(in the rows, 128 means zero)
Named moves, each a turn or a mirror, and the order they were made in; the first pair answered
Furep (before -> after):
[125 111 110 106 129 110 170 123  91 159 130 110 116  83 157 101 176 130
  96 113  87]  ->  [114 123 121  95 124  96 181 128 111 159 130 113 115  88 155 132 176 138
  88 117  91]
[127 117  76 125 145 128 113 161 132 148 129 114 122 121 125 112 155 151
 108 115 126]  ->  [116 127  85 117 141 118 121 164 147 148 129 116 124 126 124 135 155 154
 103 118 126]
[149 128 122 112 135 119 133 120 121 129 124 149 132 129 129 123 130 115
 140 126  95]  ->  [144 133 127 109 132 110 138 122 132 129 122 150 132 132 129 138 130 118
 137 127  98]
Vuza (before -> after):
[110 137 141 151 133 134 129 144 162 116 133 112 148 169 115 187  95 147
 115 128 160]  ->  [112 154 171 114 140  93 144 128 169 144 132 130 133 148 134 191 122 114
 131 142 134]
[134 156  92  62 102 130 145 130 110 132 121 117 128 126 121 147 162 157
 113 129 112]  ->  [144 153  96  61 109 130 143 123  96 141 120 119 123 119 128 123 169 137
 126 133 104]
[ 95 133 126 107 122 104 161 160 148 131 120 143 119 140 136 169 143 155
 122 120 157]  ->  [110 133 141  92 137  87 160 139 131 156 119 155 108 120 152 135 159 117
 146 128 136]
[147 134 145 142 134 125 126 112 139 147 159 137 119 121 143 103 109 104
 140 149 129]  ->  [148 126 131 160 130 148 118 118 136 134 161 127 127 133 133  99  95 119
 131 143 141]
vun (before -> after):
[156 125 155 105 123 129 117 116 129  94 125 114 136 146 144  89 173 147
 106 140 103]  ->  [159 121 153 113 126 134 113 116 125  91 126 113 138 152 141  82 168 144
 107 140 107]
[143 127 111 143 120 179 144  91 112 119 119 127 137 153 173  79 167  71
 154 114 107]  ->  [136 142 130 120 120 153 157  88 126 132 116 136 129 144 182 100 180  63
 156 123  95]
[116 145 161 106 135 102 150 116 145 147 130 144 118 122 134 144 148  99
 149 138 131]  ->  [104 141 125 100 107 116 146 141 135 132 124 136 118 109 126 149 169 152
 123 111 120]
[124 110 156 168 118 140 137 139 149  89 135 130 120 162 159 148 112 122
 150  98 164]  ->  [120 119 170 153 120 121 146 134 160  99 134 137 114 157 163 161 120 114
 152 105 154]
pifub (before -> after):
[ 94 138 118 120  87 107 140 134 152 106 135 118 142  89 161 181 127 159
 102 118 157]  ->  [130 132 143 112 123  94 131  95 121 143 138 133 126  71 185 113 136  81
 150 141 137]
[154 105 161 157 151 151 121  85 130 125 119  96 130 163 124 108 100  85
 136 149 146]  ->  [138 101 131 167 130 172 117 110 134  99 118  84 138 172 109 130  97 137
 108 128 155]
[112 142 125 121 122 119 146 156 139 109 131 125 124 119 120 191 124 153
 115 141 140]  ->  [147 131 139 118 153 115 134 123 102 139 134 138 112 100 142 118 134  85
 158 158 120]
melu (before -> after):
[128 122 139 129 130 121 130 137 131 133 127 133 129 125 133 140 126 125
 136 131 144]  ->  [130 122 141 125 131 119 129 136 128 136 126 136 128 120 134 134 130 124
 138 130 139]
[150 133 108  83 119 123 127 142 116 120 110 151 100 105 136 115 101 135
 114 114 107]  ->  [145 130 100  94 114 134 124 150 120 109 109 145 105 115 128 123  92 149
 106 108 118]
[141 114 114 150 126 152 107 115  88 118 130 129 122 126 120  87 130 130
 149 123 133]  ->  [136 113 117 160 126 158 107 119  99 106 132 125 129 141 113 101 115 138
 145 125 148]

Each pair is two moves apart.
[107 131 121 145 123 118 148 130 169 105 124 136 142 174 107 171 117 148
 123 122 138]  ->  [102 138 118 121 113 103 155 133 166 114 120 142 132 155 112 176 141 157
 120 118 118]
melu then vun
[110 111 136 111 153 129 106 127 132 119 115 132  87  95 147  61 120 114
 119 124 145]  ->  [ 85 126 155 112 145 117 124 139 176 105 118 129  97 121 134 127  99 134
 101 129 168]
Vuza then pifub
[114 123 175 131 143 114 141 109 169 111 113 105 121 161 124 176  98 103
 127 129 158]  ->  [138 121 172 100 148  96 136  91 128 146 107 120  97 117 149 120 142  71
 151 128 113]
Vuza then melu
[107 173 143  70 102  92 154 141 143 163 122 149 119  86 146 171 168 144
 122 108  89]  ->  [111 148  86 104  85 147 127 162 109 132 121 129 129  90 129 140 160 194
 100  75 100]
Vuza then pifub
[133 106  98 140 123 179 125 128 111 126 113 143 162 118 126  83 121 155
 138 123 136]  ->  [132 119 151 141 147 152 142 109 150 137 119 151 166 144 128 116  93 109
 155 154 156]
melu then vun
[110 140 147  72  63  80 144 131 130 145 134 161 111 138 152 117 146 104
 144 133 118]  ->  [110 122 100  90  44 116 127 151 104 122 131 145 117 132 141  98 151 150
 124 103 119]
vun then Furep
[144 134 125 107  73 122 132 133 127 134 134 148 123 113 125 146 137 134
 167 135 133]  ->  [155 122 113 124  78 141 120 130 110 129 136 144 125 116 123 119 131 130
 173 130 138]
Vuza then Vuza
[125 137 108 103 105 105 129 131 118 131 117 130 115  96 141 123 152 149
 114 109 110]  ->  [114 136 109 126 103 121 130 142 139 108 122 119 130 125 124 153 120 166
 100 108 138]
melu then melu
[171 133 113 106 173 149 131  81 103 178 125 138 114 146 130  77 177  81
 136 148 140]  ->  [120 156  93  76 120 133 154 126 144 152 118 133 117 142 114 172 202 175
  80 119 136]
Furep then vun
[154 107 130  96 136 103 103 109  90 166 105 148 100  60 155  58 166  85
 149 124  80]  ->  [149  83  74 141 115 164  79 139  72 123 105 123 117  80 129  47 144 149
 118  93 109]
vun then Vuza
[134 129 130 127 116 101 125 115 139 136 145 131 108 164 116 134 138 133
 135 145 140]  ->  [141 119 115 141 117 118 115 116 126 128 145 125 112 166 112 115 134 138
 132 140 145]
Furep then Vuza
[157 138 109  99 130 116 114 100 130 142 148 160 124  84 144  95 176 109
 132 124 109]  ->  [152 116  77 152 127 168  97 121 129 101 153 135 150 123 117  99 132 148
 110 109 152]
pifub then vun
[125 127 132 139  95 116 122 163 144  75 118 139 129 121 108 156 175 151
 100 141 107]  ->  [149 116 132 136 112 115 109 143 110  98 117 146 118 102 124  99 188 112
 126 146  88]
Vuza then Furep
[142 150 147 106 141 102 106 103 116 133 137 133 103  99 150  98 141  86
 162 133 110]  ->  [113 144 108 144 111 145 103 145 140  81 137 107 129 137 114 153 107 169
 113 107 151]
pifub then melu
[107 143 143  81 101  60 149 142 170 121  96 133  86 110 133 171 181 165
 111 121  86]  ->  [100 132 115 107  88  91 140 159 169  94  96 117 100 124 116 178 163 203
  90 105 105]
Furep then pifub
[132 104 109 153 152 114 105 146  68 157  59 118 112  86 124  95 132 140
 131 102 117]  ->  [119 130 148 118 152  70 131 140 102 177  59 135 104  80 134 139 145 123
 134 119 105]
Furep then Vuza
[127 107 118 148 135 147 120 115 135 109 129 127 125 155 107 111  90 106
 120 133 140]  ->  [113 122 138 129 130 120 138 118 163 114 129 134 124 157 108 149  96 107
 114 141 139]
pifub then Vuza
[118 128 124 132 121 128 134 139 147 118 128 122 139 145 120 150 123 151
 108 115 143]  ->  [125 138 149 112 134 102 142 122 150 140 129 133 131 136 133 147 131 115
 126 132 130]
melu then melu
[147 117 186 100 102  89 160  86 199 125  82 151 116 122 159 173 101 113
 151 155 122]  ->  [168 105 163  88 102  98 143  77 148 141  78 157 101  85 175 106 135 100
 167 144  88]
Furep then vun
[141 120 104 120 130 135 125 125  90 146 122 136 121 112 126  82 142 113
 133 111 110]  ->  [138 115  94 133 128 147 121 131  91 136 124 129 128 121 118  82 131 124
 127 107 119]
vun then melu
[135 144 110 127 109 149 127 140 132 108 138 104 133 130  93 139 145 166
  95  99 159]  ->  [136 144 127 142 124 150 128 132 144 107 142 104 140 149  89 148 121 148
 102 111 176]
Furep then melu
[111 132 102 122 105 127 132 142 144 103 124 106 139 132 119 147 129 157
 113 133 135]  ->  [121 123 107 144 120 138 126 134 140  99 128 103 147 147 116 132 108 140
 122 141 151]
vun then Furep
[119 128 127 107  98  93 144 136 115 132 119 136 110  91 140 137 140 136
 128 110  93]  ->  [110 123 111 122  88 110 141 149 121 112 120 127 120 105 126 152 126 162
 112 103 110]
vun then Furep
[116 134 138 114 124 116 150 117 173 123 118 125 124 142 130 162  98 118
 127 140 109]  ->  [143 106 107 141 135 155 121 112 123 120 118 117 124 133 133  88  96 108
 142 129 107]
Furep then melu
[130 141 144  96 113  94 134 120 137 162 133 147 104 107 150 121 148 119
 142 146  81]  ->  [142 106  93 158 113 166 101 133 105 123 136 118 125 137 127  79 109 152
 130 124 117]
Vuza then Vuza
[102 133 125 104 134  83 148 125 123 144 132 131 124 100 136 152 130 148
 112 113  96]  ->  [114 115  94 123 129 116 128 128  93 133 130 121 126  96 131 116 128 159
 110  98  99]
pifub then melu
[144 109  94 162 116 195 100 150 104 108 110  96 142 147 107 108 107 111
 149 114 171]  ->  [133 128 142 156 132 163 122 138 152 119 116 106 147 169 108 159  87  80
 157 143 187]
melu then pifub
[129 118  97 140 113 153 108 148 103 113 129 114 131 127 123 122 128 154
 115 114 133]  ->  [128 119 117 155 128 153 112 142 120 110 135 111 140 150 117 135 102 136
 119 126 154]
Furep then vun
[166 115  81 131  79 132  98 124 114 114 169 104 132  95  99 125 136 108
 156 133 102]  ->  [155 134 110 105  79  97 118 119 139 130 168 116 124  90 106 159 145  97
 156 145  92]
Furep then Vuza
